Z: 3 groups of rows, each row roughly a mix of its group's hidden directions:
Z (75 x 11):
[[ 0.47  3.19 -0.82 -0.64  3.61  0.79  0.16 -1.26 -3.38 -1.56 -2.90]
 [ 2.22  1.84 -1.92 -0.54  3.21  0.52  0.77 -3.03 -0.10 -1.68 -3.68]
 [ 2.85 -1.15 -3.94  0.88  1.73 -3.05 -0.77 -0.53 -1.93 -0.62 -2.46]
 [-3.92  0.21 -1.89 -2.74  2.08 -1.77 -0.24  1.96 -2.42  0.14  2.31]
 [-1.68 -0.05  2.42 -3.80  2.24  1.48 -0.70  2.87  0.50 -1.03 -2.95]
 [-4.82 -2.44 -1.89 -0.19  0.16 -2.01  0.52  0.72 -1.24  0.30  3.11]
 [ 1.22  0.09  0.85 -1.75 -0.23 -1.76  1.70 -3.10  0.99  4.48 -2.66]
 [-0.23 -2.00  1.40  1.43 -1.01  4.62  0.97 -0.37 -0.26 -3.75 -1.85]
 [ 0.05 -0.91  0.95  0.45 -1.72 -4.14  0.44 -1.57  3.25  3.13 -1.99]
 [-3.36 -1.52  0.69 -1.15  0.74  2.69  0.60  1.28 -2.80 -3.97  0.53]
 [ 1.53  2.63  0.33 -2.37  2.12  4.53  0.46 -1.30 -1.66  0.16 -2.08]
 [ 4.80 -2.91 -2.57 -0.90  0.02 -0.37 -0.64  2.25  1.07  0.50 -1.77]
 [ 0.96  3.57 -0.21  0.02  2.86  2.06 -1.67  0.30  1.03 -1.88 -3.93]
 [ 0.42  2.38  1.46 -1.02  1.09 -0.69  0.46 -1.91  2.64  2.04 -4.83]
 [-2.83  0.31  1.89 -1.58  1.72 -0.12  3.00  2.73  2.01 -1.67 -2.93]
 [ 0.81  0.01 -1.14  2.08  0.52 -3.63 -2.06  1.76  3.58 -1.16 -2.80]
 [-1.33  0.46  2.68 -0.56 -1.68 -2.03  1.54 -2.42  2.87  3.28 -2.33]
 [ 1.59 -1.89 -2.20  2.28 -1.68 -3.51 -2.17 -1.39 -0.78  1.51  2.87]
 [-0.36 -2.39 -2.00  3.98 -0.42 -1.63 -2.65  0.24  2.07  2.16  2.13]
 [ 1.63  0.58  3.22 -0.82 -3.75  1.71  1.37  2.29 -0.94 -2.20 -2.29]
 [ 1.22 -1.64 -0.41  2.27 -4.68  1.36  3.08  0.21  0.40 -1.82 -1.66]
 [ 1.28 -0.86 -1.09  1.43 -4.54  1.00  3.61  0.80 -0.73 -2.32 -1.50]
 [-4.35 -0.51  0.99  0.12 -4.04 -1.79 -2.10  1.20  0.65  1.38  1.08]
 [ 0.97 -3.10 -0.27  1.30 -2.95 -3.86 -0.57  0.63  3.03  1.78  0.00]
 [-1.81 -0.30  2.81  1.01 -3.34 -2.02  0.03 -1.20  4.00  1.82 -0.88]
 [-0.03  1.83  0.55  3.81  1.76  3.04  0.03 -2.19  1.16  1.24  3.29]
 [-2.30  3.51  2.46 -1.49  1.90  3.51  0.29 -1.67  1.02 -0.83 -1.61]
 [ 0.62  3.13 -0.03  1.40  1.21 -2.39 -2.12 -2.66  2.13  1.23 -3.48]
 [ 2.09 -1.07 -1.47  3.84 -0.88 -2.19  1.00 -3.53  2.06  1.23  1.36]
 [ 4.04 -0.09 -2.60 -1.17  1.37 -1.12  1.90 -2.32 -0.24 -1.78 -3.03]
 [-4.04 -0.24  0.05 -3.47  0.92  1.42 -0.66  3.55 -2.01 -0.74 -0.32]
 [ 2.20 -0.49 -0.16 -1.72  0.87 -1.01  1.30  2.97 -5.24 -1.15 -0.11]
 [-3.07 -1.70  2.11 -0.92 -3.76 -0.29 -0.84  1.42  3.38  1.18  1.30]
 [ 2.50  2.80 -4.37 -0.47  1.05 -2.89  0.97 -0.52 -0.06  2.21  0.32]
 [-0.12 -0.39  1.20 -2.74 -0.48  4.98  2.25 -0.17 -2.56  0.29  1.77]
 [-3.68  2.97 -0.46 -0.25 -0.48 -1.51 -1.98 -0.19 -4.05 -0.33 -1.87]
 [-2.40  1.62  3.63 -0.07 -1.65  1.71  0.43  0.41  3.91 -0.66 -2.39]
 [ 0.91  2.89  0.09  0.98  4.91  2.83  0.15 -1.07 -2.07 -0.80 -0.81]
 [-1.20 -2.06  2.34 -0.73 -3.32 -1.90  2.17 -1.33  2.13  3.40  0.28]
 [ 1.37  0.24  1.96  0.72 -4.09  1.48 -1.84 -2.62  2.62  2.58 -0.07]
 [ 0.97  1.90  3.09 -2.60  0.22  1.54 -2.66  2.29  1.25  1.94 -2.86]
 [ 1.60  0.95  2.60 -1.32 -0.76  4.05 -0.91  1.71  0.68 -0.96 -3.87]
 [ 4.41 -2.70 -2.88  0.52 -0.58 -2.41 -1.68  0.97  1.20  1.24 -0.92]
 [-0.38 -2.27 -3.19  2.91 -3.02 -1.22  3.33 -1.12 -0.11 -0.92  1.14]
 [ 1.09  0.58  3.47 -0.91 -4.53 -0.86  1.68  2.52 -1.35 -1.39 -0.63]
 [-1.86 -1.20  3.09 -2.41 -3.12  1.28  1.02  0.93  3.82  0.30  0.88]
 [ 0.40  0.07  4.25 -0.76 -4.45 -1.95  0.40  2.50 -0.20  0.44 -0.04]
 [-2.00  4.11  1.86 -1.59  2.18  2.80  0.38 -1.25 -1.62 -1.22 -1.93]
 [-0.95  0.33  1.53  2.41 -3.01  1.30  0.97 -0.80  0.87  1.64  4.91]
 [-1.99 -2.90 -1.18  0.12  0.73 -4.41  2.36  1.58 -1.51 -0.05  2.21]
 [-1.24  1.80  3.52 -3.38  2.47 -0.68 -2.46  1.72 -1.91 -0.24  1.08]
 [-3.00 -1.83 -4.91  1.02  2.60  0.17  0.40 -1.41  0.02  0.24  1.57]
 [-1.61  1.02 -0.36 -1.61  4.54 -1.73 -3.00 -0.67  0.18  2.42  1.94]
 [ 0.41  3.66  0.04 -1.18  1.95  2.09  1.50 -3.67  0.20 -1.66 -2.72]
 [ 0.22 -0.07  2.10  1.34  3.47  3.07 -0.45  3.12 -1.69  0.75  2.81]
 [ 0.71 -1.64 -3.69  0.42 -0.41 -4.41 -1.94 -0.04 -1.25 -0.13 -2.66]
 [ 0.08  1.66  1.97  1.47 -3.25  3.99 -2.87 -1.08  1.69 -0.77  0.94]
 [ 1.63  2.84  1.63 -3.15 -1.06 -0.09 -1.27  3.24  0.48  2.28 -2.66]
 [-1.45  1.94  2.88  1.74  0.19  3.82  0.77 -0.50  0.70  0.98  3.86]
 [ 0.78 -2.81  1.13  1.68 -1.90  0.29  0.55  2.34  1.04  1.73  4.79]
 [-1.12 -1.78  1.59 -4.15 -3.81 -1.50  0.95  1.72  1.40 -0.66 -1.35]
 [-0.75  2.62  2.40 -0.59 -1.51  3.93 -0.28 -3.66 -1.01  1.57  0.88]
 [-0.82 -0.92  0.68  0.70  4.20  2.93 -3.20 -2.26  2.04  0.66 -0.63]
 [ 1.40  0.06  2.86 -0.44 -4.79  1.01  0.78  2.51  0.70  0.02 -2.71]
 [-0.72  2.35  1.43  3.26  0.98  2.90  0.37 -0.72 -1.50  1.09  4.11]
 [ 3.87  2.75  0.95 -0.07 -1.99 -4.06  1.59 -0.12 -1.15  0.21  1.12]
 [ 2.05 -0.53 -0.52  2.61 -0.52 -0.44  1.02  1.34 -3.90  0.89  4.26]
 [-2.54  0.21  0.08  2.52 -2.54 -1.43 -1.58  1.50 -2.95  1.66  3.39]
 [-0.46 -1.08  4.24  0.34  1.65  1.42 -3.77 -1.05  2.56  1.70 -0.41]
 [ 4.80  3.40  2.50 -0.95 -0.23 -0.11 -1.00  0.06  0.78  0.94 -2.19]
 [ 0.41 -0.83  0.35  1.61 -1.82 -4.48 -0.95 -0.95  3.55  2.20 -1.68]
 [ 1.01  1.03  1.38  1.67 -2.58 -0.83 -2.39 -1.60  4.32  1.50 -2.39]
 [-3.95  2.41  2.81 -0.81  0.56 -0.52  2.48 -3.00 -0.78  1.64 -0.16]
 [-0.02 -1.76  0.03  2.76 -3.68 -2.94 -2.10 -0.95  1.67  1.25  2.54]
 [ 1.79  1.80  4.92 -1.06  0.06 -0.86 -0.12  0.10 -2.61 -2.85  1.25]]

which group is each row in? (one row of each group first):
[ 1.00 -1.42  1.41  0.33 -4.17 -0.60 -0.49 -2.89  1.50  3.69  1.28]
S
[-3.01 -4.27 -1.19  2.92 -0.75  1.44 -0.22 -1.39  2.53  0.86  0.22]
A
[-1.19  1.35  3.48 -2.83 -2.19  2.68  2.59 -0.90  2.33 -0.74  0.44]
W

[ 0.56  0.94 -0.93 -3.27 -2.93 -2.51  1.97 -1.37 -2.24 -1.81 -2.70]
W
[-2.20 -0.80 -0.24  0.14  0.42 -4.61 -0.84 -0.35  0.31  2.93  3.53]
A
[ 2.31 -3.73 -2.15  0.51 -3.03 -3.15  0.28 -0.03  2.22  0.60  0.66]
W
[ 0.77  2.28 -0.40 -2.53  2.79  2.22 -2.63  1.27  1.36  2.23 -2.94]
A
[-0.79  0.07 -4.38  0.84  3.32 -2.07  0.26 -2.36 -0.49  0.71  2.60]
A
[-1.92  2.93 -0.17  2.12  4.21  1.75 -2.36 -0.21 -2.32  0.27 -0.61]
W
[ 0.93  1.23  1.62  1.38 -2.73 -0.70 -2.14 -2.60  3.65  2.31 -2.05]
S
[ 1.00  3.30 -0.73  2.60  0.92 -1.84 -3.56 -2.32  1.59  0.12 -2.25]
S
[-0.86 -2.84  1.17  1.69 -4.01 -1.51 -0.59  1.91  3.33 -0.43  1.54]
S
